Each row is where one point has got to under a steady rotation. How many ticks took it there?
The counts run from 0 to 274.
15.5; -32.7; -3.7; -23.4; -30.2; -18.4; -2.5; 25.2; 22.9; 18.6; 9.3; 11.9; 0.1; -11.9; -5.5; 11.2; -1.6; -2.7; 16.3; -7.1; 49.7; -7.4; 14.2; 7.3; -1.0; 21.5; -0.8; -4.0; -15.9; -5.8; -3.0; -5.6; -8.8; -16.1; 33.4; 24.1; 19.6; -18.5; -2.5; -13.0; 6.1; 33.6; -8.8; -4.7; 41.9; -16.5 => 195
17.8; -19.4; -1.7; -8.7; -14.1; -22.4; -5.9; 34.7; 35.5; 7.2; 12.5; -4.1; 17.6; -21.7; -2.7; -11.5; -2.7; -2.6; 7.0; 2.3; 37.5; 11.3; -12.9; -4.3; -13.5; -5.5; -5.3; 8.9; -1.6; -31.7; -36.5; 18.6; 1.2; -18.2; -3.1; 4.4; 7.4; -16.2; -0.8; 6.5; 28.2; 25.4; -15.4; -19.0; 51.3; -12.5 => 114
20.3; -19.8; 1.7; -22.4; -30.8; -6.4; 11.7; 37.1; 21.1; 17.0; 14.0; 9.7; -0.8; -11.4; -8.1; 3.1; 6.5; 2.2; 9.3; 3.9; 49.5; 0.3; -2.3; 0.2; -6.4; -3.1; -12.3; 4.0; -7.3; -37.3; -23.9; 1.2; -2.0; -12.9; 10.4; 6.4; 15.3; -11.5; 13.0; -2.7; 24.5; 25.2; -17.1; -5.6; 54.0; -12.1 => 246
8.0; -24.3; 0.8; 5.2; -15.4; -12.5; 11.3; 23.6; 21.1; 16.7; -6.0; 16.6; -0.8; -8.0; -0.1; 0.2; -4.0; -4.5; 6.7; 8.4; 28.0; 22.4; -13.0; 4.6; -32.7; 14.9; -11.8; 31.5; -5.3; -15.1; -29.3; -4.9; -20.0; -15.7; 4.8; 4.3; 26.1; -30.4; -14.7; 7.2; 38.3; 17.5; 1.7; -30.6; 44.6; -17.5 => 209
8.9; -49.4; -17.7; 10.6; -19.4; -19.1; -10.1; -3.9; 20.7; 27.9; 2.6; 15.2; 4.4; -27.1; 6.9; -6.8; -3.5; -6.6; -13.5; -23.4; 9.3; 0.8; -28.0; 10.9; -14.0; 12.7; -5.5; 14.7; -19.6; -17.1; -9.2; -14.2; -29.4; -15.1; 32.5; 19.2; 23.3; -4.7; -25.8; 0.4; 23.4; 9.3; -11.8; -21.2; 32.3; 12.1 => 29
12.3; -24.5; -11.0; -8.9; -23.1; -1.1; 10.7; 21.5; 23.8; 17.9; -3.1; 26.4; -2.4; -3.3; -1.6; 3.4; 8.7; -10.6; 7.4; 10.1; 36.1; 3.9; -11.3; 4.3; -26.0; -13.6; -6.3; 1.3; -14.4; -42.6; -26.2; -6.5; -14.7; -11.8; 5.4; 15.2; 28.4; -17.0; 11.9; -13.0; 32.7; 15.8; -8.1; 4.0; 49.8; 0.5 => 248
30.7; -23.9; 10.4; -7.9; -29.0; -15.0; 0.4; 18.7; 16.7; 14.6; 13.7; 11.5; 3.6; -10.4; 20.3; -0.2; -10.3; 9.1; 0.8; -1.5; 48.9; -11.6; 2.4; 19.6; 3.5; 7.3; -17.7; 8.4; -8.4; -19.3; -0.1; -13.5; -20.9; -11.6; 43.1; 21.8; 21.0; -11.2; -8.0; -7.1; 7.6; 26.6; -11.1; -12.9; 42.4; -4.7 => 95
11.0; -21.2; 0.4; -7.4; -13.8; -31.9; 1.3; 24.0; 30.5; 14.8; -3.0; 7.2; 0.7; -3.0; -5.8; -0.9; 2.9; -1.8; 12.4; 2.4; 37.6; 14.2; 7.1; 1.5; -10.1; 28.0; 1.6; 16.3; -5.3; 6.6; -12.5; -3.1; -22.2; -21.6; 12.3; 22.4; 23.2; -28.9; -2.2; -10.0; 19.4; 31.3; 3.8; -22.7; 51.4; -32.2 => 202
13.0; -30.1; 4.7; -18.4; -25.0; -20.0; 10.0; 23.7; 24.5; 7.1; -1.0; 27.6; -9.2; -1.3; -0.2; 15.6; 0.0; -4.7; 22.7; 6.1; 36.3; 18.6; 3.6; 10.4; -17.6; 12.4; -2.7; 11.1; -9.7; -8.7; -6.4; -0.7; -15.7; -19.8; 8.8; 18.6; 23.4; -34.0; -9.3; -11.3; 22.5; 29.5; -9.4; -7.9; 43.0; -29.1 => 7
1.4; -19.8; -16.7; -19.7; -15.4; -20.6; -8.8; 34.5; 21.2; 33.3; 1.7; 1.1; 11.0; -11.3; -2.1; 0.9; 10.0; -3.4; 3.2; -0.3; 37.1; 12.6; 1.8; -16.0; -8.7; 17.4; -2.4; 1.4; -17.2; -20.9; -19.0; -2.4; -19.2; -7.5; 15.8; 20.0; 15.9; -6.1; 10.9; -16.0; 29.6; 22.2; -17.6; -18.6; 57.2; -8.2 => 252
13.2; -21.6; -14.4; 10.6; -2.7; -23.9; -16.8; 8.7; 32.9; 18.0; -7.3; 21.4; 21.0; -8.5; 19.0; -10.1; -9.6; -16.2; -2.9; -3.1; 19.3; 10.3; -20.7; 12.8; -19.3; -2.5; -6.9; 19.4; -18.1; -20.8; -6.0; -16.9; -35.8; -12.6; 17.9; 26.4; 32.3; -8.9; -16.8; -17.1; 32.6; 19.9; -7.8; -10.9; 46.5; -6.5 => 160
21.1; -28.1; 0.8; -2.8; -10.7; -32.6; -23.9; 23.9; 36.1; 7.3; 9.1; -0.2; 25.1; -19.9; 21.0; -3.5; -19.1; -6.4; 11.3; -10.8; 28.9; 6.3; -10.0; 7.8; -3.3; 5.4; -7.3; 15.7; -5.4; -8.1; -5.9; 2.1; -12.7; -17.8; 24.3; 19.8; 9.8; -10.4; -27.6; -2.3; 18.7; 33.4; -16.4; -26.1; 41.5; -20.1 => 164
5.2; -27.4; -16.4; -9.7; -13.7; -10.7; -5.7; 19.9; 24.5; 17.0; -9.7; 20.3; 7.5; -7.0; 7.2; 1.3; 12.9; -17.0; 6.5; 2.3; 25.6; 8.2; -11.3; 4.2; -23.4; -4.6; -3.1; 5.6; -22.7; -36.5; -13.4; -5.5; -23.9; -10.5; 8.3; 22.5; 32.9; -10.7; 6.2; -26.9; 37.6; 16.0; -17.0; 0.8; 52.2; 0.3 => 59
16.4; -25.7; -9.0; -3.0; -16.8; -16.1; -6.3; 24.6; 33.7; 6.7; 4.8; 7.1; 14.2; -27.4; 7.1; -10.4; -6.1; -12.1; 8.3; 8.7; 35.2; 5.3; -18.8; 2.9; -17.1; -11.2; -4.4; 10.9; -4.2; -40.9; -36.2; 13.4; 1.2; -18.2; -3.9; 2.8; 19.4; -17.6; -4.4; 4.0; 32.8; 21.4; -10.6; -13.9; 48.1; -4.4 => 115
17.1; -49.2; -15.5; -12.2; -32.2; -1.5; 5.0; 6.4; 23.6; 20.5; 7.5; 20.7; -10.7; -23.0; -9.7; 1.4; 5.9; -1.3; -4.0; -8.4; 35.6; -18.9; -10.8; 13.0; -3.9; -8.7; 1.0; -8.7; -19.4; -42.7; -19.8; 2.3; -5.6; -18.1; 25.4; 15.7; 28.9; -11.2; 2.6; -7.7; 10.3; 7.8; -10.1; 3.4; 36.4; 14.1 => 186
12.6; -28.8; -13.3; 12.4; -31.2; -7.5; 7.5; 14.6; 35.8; 23.8; -9.8; 19.9; -3.3; -19.5; -17.9; 6.0; -13.8; -15.0; 6.7; -8.9; 30.8; 10.1; -16.1; 6.6; -38.0; 1.6; 2.3; 18.8; -6.6; -14.6; -41.4; -1.8; -3.3; -19.2; 1.7; 8.9; 26.3; -19.8; -17.0; 4.0; 29.8; 22.4; 13.3; -9.3; 37.4; -8.4 => 16
28.9; -40.0; 9.1; -9.1; -18.0; -22.2; 3.2; 7.7; 31.9; -6.7; 19.3; 18.2; -0.5; -13.8; 2.3; -13.3; -4.5; 0.9; 0.5; 2.7; 38.0; -13.3; -10.3; 24.7; 8.8; -3.5; 0.0; 6.8; 3.9; -29.6; -4.9; 9.4; -12.3; -42.0; 10.3; 20.3; 18.9; -33.2; -4.1; -8.1; 6.1; 19.9; -6.4; -4.5; 41.1; -14.3 => 235
2.6; -23.7; -11.1; 3.5; -17.8; -27.5; 1.7; 16.5; 37.4; 27.2; 0.4; 14.0; -2.0; -6.9; -36.7; 4.1; 0.5; 0.2; 3.2; -12.8; 28.7; 14.6; -5.3; -1.2; -15.7; 19.4; 10.3; 14.1; -7.4; 2.6; -25.0; -9.8; -17.1; -21.7; 7.7; 23.8; 13.5; -22.6; -2.7; -7.6; 24.0; 22.7; 3.4; -9.4; 49.1; -23.6 => 11
5.4; -42.6; -11.5; -16.6; -24.6; -22.7; -1.3; 22.6; 18.9; 24.7; 24.0; -1.0; -5.2; -23.4; -18.0; -12.1; 15.9; 17.0; -16.3; -9.2; 29.7; -0.7; -16.2; -5.2; 10.2; 12.9; 0.4; 2.1; -5.7; -33.1; -21.7; 5.3; -16.4; -20.0; 16.6; 13.9; 8.0; -17.2; 11.8; 7.4; 12.6; 11.8; -23.9; -19.7; 47.9; 5.7 => 182
-1.9; -42.1; -14.5; -7.7; -8.3; -25.5; -11.2; 11.8; 25.1; 13.1; -15.4; 16.7; 9.3; -11.3; 19.6; 5.4; 6.4; -20.0; 8.0; -0.2; 23.2; 16.8; -6.4; 1.1; -28.5; 17.6; -0.4; 13.8; -18.5; -7.3; -6.0; 1.4; -24.0; -18.2; 14.0; 16.5; 36.4; -28.7; -18.4; -16.4; 32.2; 22.6; -8.1; -19.4; 41.3; -11.7 => 260
11.3; -30.1; -21.2; 14.9; -22.8; -19.4; -12.3; 11.7; 31.2; 37.2; -1.3; -6.0; 9.2; -37.3; -4.0; -10.2; -10.8; -4.8; -9.5; -20.4; 23.0; -2.1; -16.6; 1.1; -20.1; 15.5; 0.2; 14.6; -13.3; -14.6; -35.5; -4.3; -11.3; -9.1; 25.6; 14.0; 18.7; 0.3; -13.6; 8.4; 19.6; 21.9; 7.4; -23.2; 38.7; 9.3 => 23
1.3; -40.8; -19.9; -15.2; -6.8; -22.6; -18.4; 17.3; 19.3; 18.7; 3.4; -4.2; 12.8; -26.6; 13.6; -14.7; 15.3; -9.0; -2.7; 1.7; 20.5; 12.3; -21.4; -7.9; -15.1; 10.8; -0.1; 7.4; -14.7; -34.5; -20.5; 13.4; -18.7; -18.3; 7.6; 7.7; 24.1; -17.9; 0.9; -3.1; 32.2; 11.3; -22.5; -27.2; 49.6; 6.4 => 121
14.9; -32.7; -14.0; -6.1; -19.6; -21.7; -6.4; 4.2; 35.0; 9.7; -1.4; 20.3; 2.8; -8.7; -6.0; -2.8; 1.5; -9.2; 3.4; -4.8; 40.5; -12.5; 0.0; 11.3; -3.9; 3.7; 15.1; -7.8; -10.5; -13.8; -6.0; -2.9; -10.4; -30.8; 16.2; 35.4; 30.4; -21.3; 1.6; -28.9; 5.9; 26.5; 5.5; 8.8; 43.9; -11.8 => 3
19.2; -28.5; 4.0; -20.7; -32.5; -15.8; 5.3; 26.5; 22.1; 10.2; 4.2; 20.0; -1.2; -5.6; 10.4; 15.7; 1.1; -8.1; 20.8; 3.3; 47.5; -3.4; 15.1; 8.8; -10.4; 13.6; -4.5; -1.2; -14.9; -10.5; -1.5; -2.4; -10.5; -18.3; 29.7; 20.3; 28.1; -26.6; -8.5; -15.9; 10.1; 33.7; -9.9; -6.6; 40.8; -22.0 => 196
6.0; -40.8; 0.3; -5.4; 0.6; -34.1; -12.4; 10.4; 31.0; -3.5; 17.0; 6.6; 11.6; -16.4; 3.2; -19.6; -0.7; 2.3; -1.8; 3.3; 18.5; 19.2; -24.8; 9.4; 0.2; 6.1; -1.3; 24.4; 1.9; -20.0; -10.5; 8.6; -22.4; -33.9; 0.4; 15.4; 10.0; -27.8; -16.1; 4.6; 25.9; 14.2; -24.7; -35.1; 42.5; -13.4 => 171
13.5; -36.7; -17.5; -9.6; -20.9; -18.0; -6.4; 0.9; 23.8; 24.4; -1.0; 17.6; -1.8; -12.5; -1.4; -7.1; 15.8; -7.0; -7.6; -5.5; 32.8; -9.0; -4.3; 7.0; -4.1; 13.4; 14.7; -8.4; -17.1; -21.2; -1.6; -6.4; -25.5; -20.7; 25.3; 36.4; 35.8; -19.7; 14.6; -32.2; 10.0; 16.5; -2.1; 1.5; 46.0; 3.7 => 192
-2.9; -42.3; -19.8; -12.4; -16.6; -19.2; -8.3; 25.7; 21.1; 22.1; 13.8; 5.1; 4.4; -25.4; -11.6; 3.8; 7.5; -1.2; 1.9; -10.9; 18.4; 17.9; -25.2; -7.5; -16.2; 1.6; -9.1; 10.8; -19.3; -34.0; -26.5; 0.0; -10.8; -11.4; 5.8; 8.6; 4.2; -7.8; -10.4; 4.3; 35.5; 13.6; -33.7; -20.4; 46.8; 1.7 => 119
6.9; -24.5; -5.6; 12.9; -11.2; -19.8; 3.4; 14.1; 26.9; 20.3; -10.0; 14.3; 2.7; -12.9; 0.7; -9.0; -3.6; -9.2; -2.8; 2.1; 21.7; 17.8; -24.2; 5.8; -33.3; 14.3; -3.9; 28.9; -4.4; -13.7; -32.0; -2.4; -26.0; -20.6; 6.0; 4.8; 34.4; -25.0; -8.2; 3.3; 39.9; 17.6; 11.3; -23.3; 42.9; -9.1 => 210
0.0; -27.2; -23.3; -16.6; -14.5; -31.6; -22.8; 28.9; 29.4; 28.7; 5.2; -1.6; 16.0; -13.7; -8.4; 4.6; 1.7; -4.5; 7.5; -19.2; 32.5; 9.2; 3.7; -7.9; -6.9; 12.0; 0.8; -1.3; -20.7; -12.9; -13.2; -4.1; -13.0; -6.3; 17.4; 29.7; 9.6; -1.1; -3.2; -16.8; 21.1; 25.3; -20.1; -7.2; 53.8; -9.4 => 62
5.7; -18.1; -5.2; -4.1; -18.9; -28.8; 2.5; 27.9; 36.8; 24.3; 5.5; 0.8; -1.1; -10.1; -22.9; 2.5; -3.1; 1.0; 5.8; -4.9; 35.1; 14.4; 1.7; -4.3; -11.9; 24.4; 6.5; 12.8; -1.0; 2.9; -28.1; -0.5; -11.2; -20.5; 10.1; 16.7; 10.1; -26.8; -2.0; 0.8; 19.5; 33.1; 3.3; -21.1; 51.5; -27.6 => 12
8.8; -21.6; -4.0; 4.6; -33.3; -17.3; 12.2; 27.7; 31.6; 22.6; 2.7; 16.5; -7.7; -12.4; -22.6; 15.8; -14.8; -0.6; 16.4; -11.5; 33.9; 19.5; -8.5; 9.2; -25.7; 15.4; -8.7; 20.6; -3.7; -4.7; -29.6; -7.0; -6.3; -14.6; 9.3; 9.7; 9.5; -16.8; -25.2; 7.6; 24.9; 28.9; -1.5; -17.0; 38.8; -22.7 => 207
